In the data rows, the value 500 means zero.
Here are some points:
[469, 548, 598, 427, 453, 322, 535, 475, 433]
[470, 544, 420, 562, 467, 502, 517, 576, 527]
[486, 508, 537, 455, 642, 485, 478, 497, 481]
[573, 530, 251, 616, 370, 545, 521, 682, 481]
[448, 494, 541, 438, 476, 450, 400, 373, 402]
[365, 556, 570, 514, 655, 380, 612, 337, 648]
[453, 521, 442, 513, 529, 465, 702, 563, 483]
[419, 482, 473, 490, 506, 521, 622, 485, 549]
[309, 492, 572, 317, 435, 642, 604, 384, 590]
[203, 198, 600, 402, 521, 615, 123, 232, 247]
[533, 404, 524, 456, 617, 529, 496, 476, 535]
[510, 657, 441, 548, 451, 624, 456, 623, 530]
[422, 461, 513, 463, 512, 530, 491, 503, 564]
[525, 476, 411, 566, 421, 478, 676, 803, 738]
[562, 470, 537, 559, 535, 504, 301, 518, 475]
[406, 476, 393, 535, 551, 453, 565, 426, 572]
[554, 378, 521, 553, 488, 660, 384, 608, 398]
[471, 456, 484, 566, 460, 511, 590, 524, 526]
[531, 469, 622, 476, 468, 648, 489, 670, 456]
[408, 683, 283, 141, 661, 736, 609, 568, 550]
[346, 576, 603, 386, 613, 469, 376, 195, 321]
[577, 540, 450, 515, 507, 472, 350, 506, 490]
[453, 512, 509, 498, 465, 525, 501, 512, 529]
[704, 469, 496, 598, 642, 532, 405, 646, 502]
[439, 557, 483, 627, 508, 475, 482, 360, 489]
[614, 361, 387, 509, 808, 513, 535, 593, 622]
[739, 600, 573, 291, 617, 721, 352, 565, 233]
[371, 479, 534, 486, 459, 548, 525, 363, 377]
[396, 481, 414, 403, 340, 690, 643, 562, 415]
11 more points follow, each with its number after it:
[468, 478, 525, 498, 480, 461, 390, 431, 453] 0
[599, 473, 625, 516, 274, 671, 568, 542, 255] 1
[468, 483, 564, 514, 495, 555, 570, 604, 539] 2
[471, 594, 558, 535, 480, 403, 435, 380, 458] 3
[524, 508, 671, 546, 694, 512, 393, 407, 442] 4
[459, 512, 599, 493, 442, 434, 520, 388, 475] 5
[475, 485, 451, 589, 456, 519, 564, 509, 509] 6
[0, 441, 711, 139, 440, 61, 494, 381, 400] 7
[480, 513, 485, 483, 536, 470, 541, 450, 549] 8
[536, 657, 311, 651, 980, 0, 993, 536, 880] 9
[553, 568, 687, 443, 768, 179, 492, 329, 618] 10
Which two of these numbered points are nearest to each point below by angle, seen from the average point of the first points? Their numbers follow each, nearest first.
[437, 497, 607, 511, 430, 576, 519, 586, 545] > 2 1
[529, 464, 359, 598, 391, 466, 543, 460, 495] > 6 8
[448, 449, 519, 526, 490, 573, 627, 626, 468] > 2 6
[458, 437, 434, 498, 537, 478, 667, 378, 614] > 8 9
[635, 545, 489, 585, 541, 499, 168, 485, 499] > 0 4
[338, 181, 574, 436, 546, 521, 460, 510, 525] > 7 0
Here are 11 other points, each followed by its number:
[471, 530, 320, 476, 391, 652, 445, 838, 398] 0
[245, 683, 608, 411, 506, 197, 838, 277, 550] 1
[295, 404, 577, 482, 720, 514, 314, 427, 546] 2
[338, 630, 390, 334, 399, 647, 228, 503, 411] 3
[386, 508, 555, 496, 648, 489, 650, 470, 547] 4
[620, 567, 347, 543, 453, 594, 309, 508, 564] 5
[543, 621, 568, 529, 598, 357, 642, 480, 638] 6
[537, 563, 574, 583, 520, 512, 473, 648, 544] 7
[558, 575, 464, 330, 369, 509, 311, 574, 395] 8
[535, 443, 601, 545, 480, 448, 415, 473, 475] 9
[721, 629, 614, 647, 542, 702, 59, 270, 148] 10
Which two of these numbered points are nearest to each point below by angle, seen from the average point of the first points? Their numbers follow each, nearest first.
[571, 652, 380, 496, 650, 252, 675, 403, 627] > 6 1
[433, 537, 575, 513, 574, 499, 354, 430, 505] > 2 10
[644, 892, 431, 354, 472, 531, 211, 630, 339] > 8 3
[595, 431, 507, 534, 490, 508, 508, 663, 557] > 7 0
[513, 422, 473, 448, 534, 591, 537, 552, 438] > 0 8
[388, 468, 570, 464, 556, 510, 339, 478, 359] > 2 10
